(in the rows, 128 means zero)
Each path below is one point turned by a fixed rotation once a step. After each direction that follows a path, write how fast that rotation turns it, in degrees a step (0 if it stays still).
Each turn is a multiple of 5 degrees from 10 to 175, or 0.
Each row of a path follows its step; steps can be skipped.
path 1
step 0: [125 140 126 116 133 135 132 122 132 140 119 131 124 123 127 115 107 123
 131 122 142 130 116 136 131 115 126 125 139 121 122 132 122 122 132 127
 122 135 129 126 133 128 122 130 122 131 131 126 130 128 147 117 132 135
 130 133 142 123 132 107 117 128 130 141 139 120 125 132 129 130 126 140
 114 134 125 110 130 114 125 138]
step 3: [129 132 130 131 118 132 132 119 138 141 123 132 133 121 121 118 129 124
 141 131 126 124 122 129 132 112 126 137 126 127 108 119 136 117 117 137
 138 117 138 113 126 115 110 131 127 128 135 139 125 127 134 133 132 117
 125 119 118 111 141 122 126 141 131 128 139 128 133 126 124 134 122 112
 128 134 131 138 117 121 126 129]
step 9: [121 144 125 119 113 130 113 129 124 118 129 132 123 133 123 137 124 125
 141 118 120 127 118 134 134 124 144 118 130 129 121 129 130 132 126 134
 120 118 125 133 137 138 132 110 140 150 136 126 136 113 138 136 127 135
 142 115 128 124 140 127 133 121 118 126 124 130 134 120 127 138 115 124
 126 116 134 126 125 127 130 119]
step 15: [119 117 124 121 135 143 125 121 120 143 128 136 121 123 128 146 134 128
 123 122 112 116 133 129 127 127 127 152 135 130 120 134 136 127 112 123
 119 125 131 136 126 136 123 129 124 133 125 132 122 123 111 121 126 111
 139 122 130 139 130 139 138 122 125 135 123 121 132 128 124 125 126 132
 123 123 139 138 121 144 117 128]
step 16: [125 137 121 129 120 122 145 131 122 126 125 132 123 134 127 134 122 127
 138 124 126 121 120 120 134 120 125 117 121 110 125 134 122 143 139 131
 120 121 127 125 130 113 140 125 124 136 121 138 131 136 135 132 138 122
 128 118 128 132 128 121 114 121 116 124 141 118 124 130 120 108 127 134
 120 115 115 121 133 132 109 131]
step 17: [123 136 127 119 115 129 109 118 124 127 126 143 133 118 127 127 134 122
 132 133 125 124 121 124 125 138 133 140 122 115 130 112 113 130 123 129
 128 123 143 140 130 138 131 112 124 130 136 142 133 118 119 120 118 139
 138 121 137 134 141 134 120 131 140 123 137 133 140 135 131 133 137 127
 129 134 141 119 122 125 126 132]
step 18: [134 118 134 127 132 138 133 133 131 127 128 130 122 137 143 144 125 127
 123 128 123 131 134 110 121 125 152 129 122 134 120 116 144 141 131 120
 132 122 125 127 115 145 140 136 112 132 117 125 138 129 132 123 126 121
 128 127 120 133 121 130 126 121 117 121 122 131 127 118 125 119 129 124
 125 115 136 114 138 122 124 131]
step 25: [133 125 132 114 131 124 123 133 130 144 131 141 126 113 132 117 119 106
 140 122 119 134 122 119 127 146 135 113 126 126 123 131 124 137 125 132
 132 139 136 120 113 131 142 122 126 135 130 125 138 124 133 134 116 141
 144 124 129 127 130 137 136 131 121 130 137 139 128 141 129 131 130 126
 121 124 127 115 136 128 134 128]
[127 127 124 126 128 127 128 131 126 127 126 129 132 129 128 125 130 129
 128 127 128 125 127 130 128 129 129 128 127 126 125 126 127 127 129 124
 129 130 131 127 132 128 123 130 130 127 127 130 128 127 124 125 128 127
 124 128 127 126 127 129 129 129 128 130 128 131 130 130 127 129 130 129
 127 126 130 128 127 127 128 129] | 155
[127 129 125 128 128 128 127 131 129 129 132 129 124 128 128 126 128 129
 128 126 127 128 129 128 129 126 131 126 127 127 126 125 128 128 134 127
 126 128 129 128 125 129 128 130 130 127 129 124 126 128 131 129 129 131
 129 128 126 129 126 132 128 126 127 129 128 129 126 128 126 126 126 130
 125 126 127 129 127 126 127 126] | 155
[126 127 126 127 128 128 124 129 128 127 128 128 128 131 126 129 128 126
 130 126 127 128 130 127 128 131 130 125 130 126 130 123 125 129 125 129
 130 126 128 126 128 125 129 122 130 127 127 127 128 129 127 131 131 131
 127 126 126 128 127 128 127 128 129 125 125 129 128 128 129 126 129 129
 129 132 129 126 127 129 130 131] | 95
[127 127 130 127 129 126 128 128 127 127 130 128 128 126 131 129 130 127
 128 130 130 125 130 130 127 127 129 127 126 128 125 126 126 128 124 127
 128 127 125 127 129 128 129 127 125 127 129 126 129 130 130 128 124 129
 126 132 127 129 124 128 128 126 127 127 134 129 126 130 129 130 131 125
 128 128 129 124 130 125 130 128] | 55
[127 128 129 129 129 128 126 128 126 129 127 129 125 129 128 128 129 122
 129 129 126 127 128 129 131 128 124 126 127 128 125 129 128 127 126 129
 126 129 130 127 130 130 133 133 130 128 127 124 128 128 126 126 126 130
 128 128 130 127 130 128 126 127 132 129 126 129 130 129 130 129 128 129
 125 130 128 126 125 128 129 128] | 175
[127 128 132 129 129 126 129 132 128 126 128 127 125 125 126 132 129 133
 128 124 128 127 131 127 128 127 126 129 128 127 127 132 128 126 129 129
 128 129 127 128 128 127 126 126 127 125 128 126 129 126 125 129 126 128
 128 129 124 128 128 126 126 131 129 129 128 129 130 129 131 129 128 132
 125 127 127 128 126 129 129 132] | 45
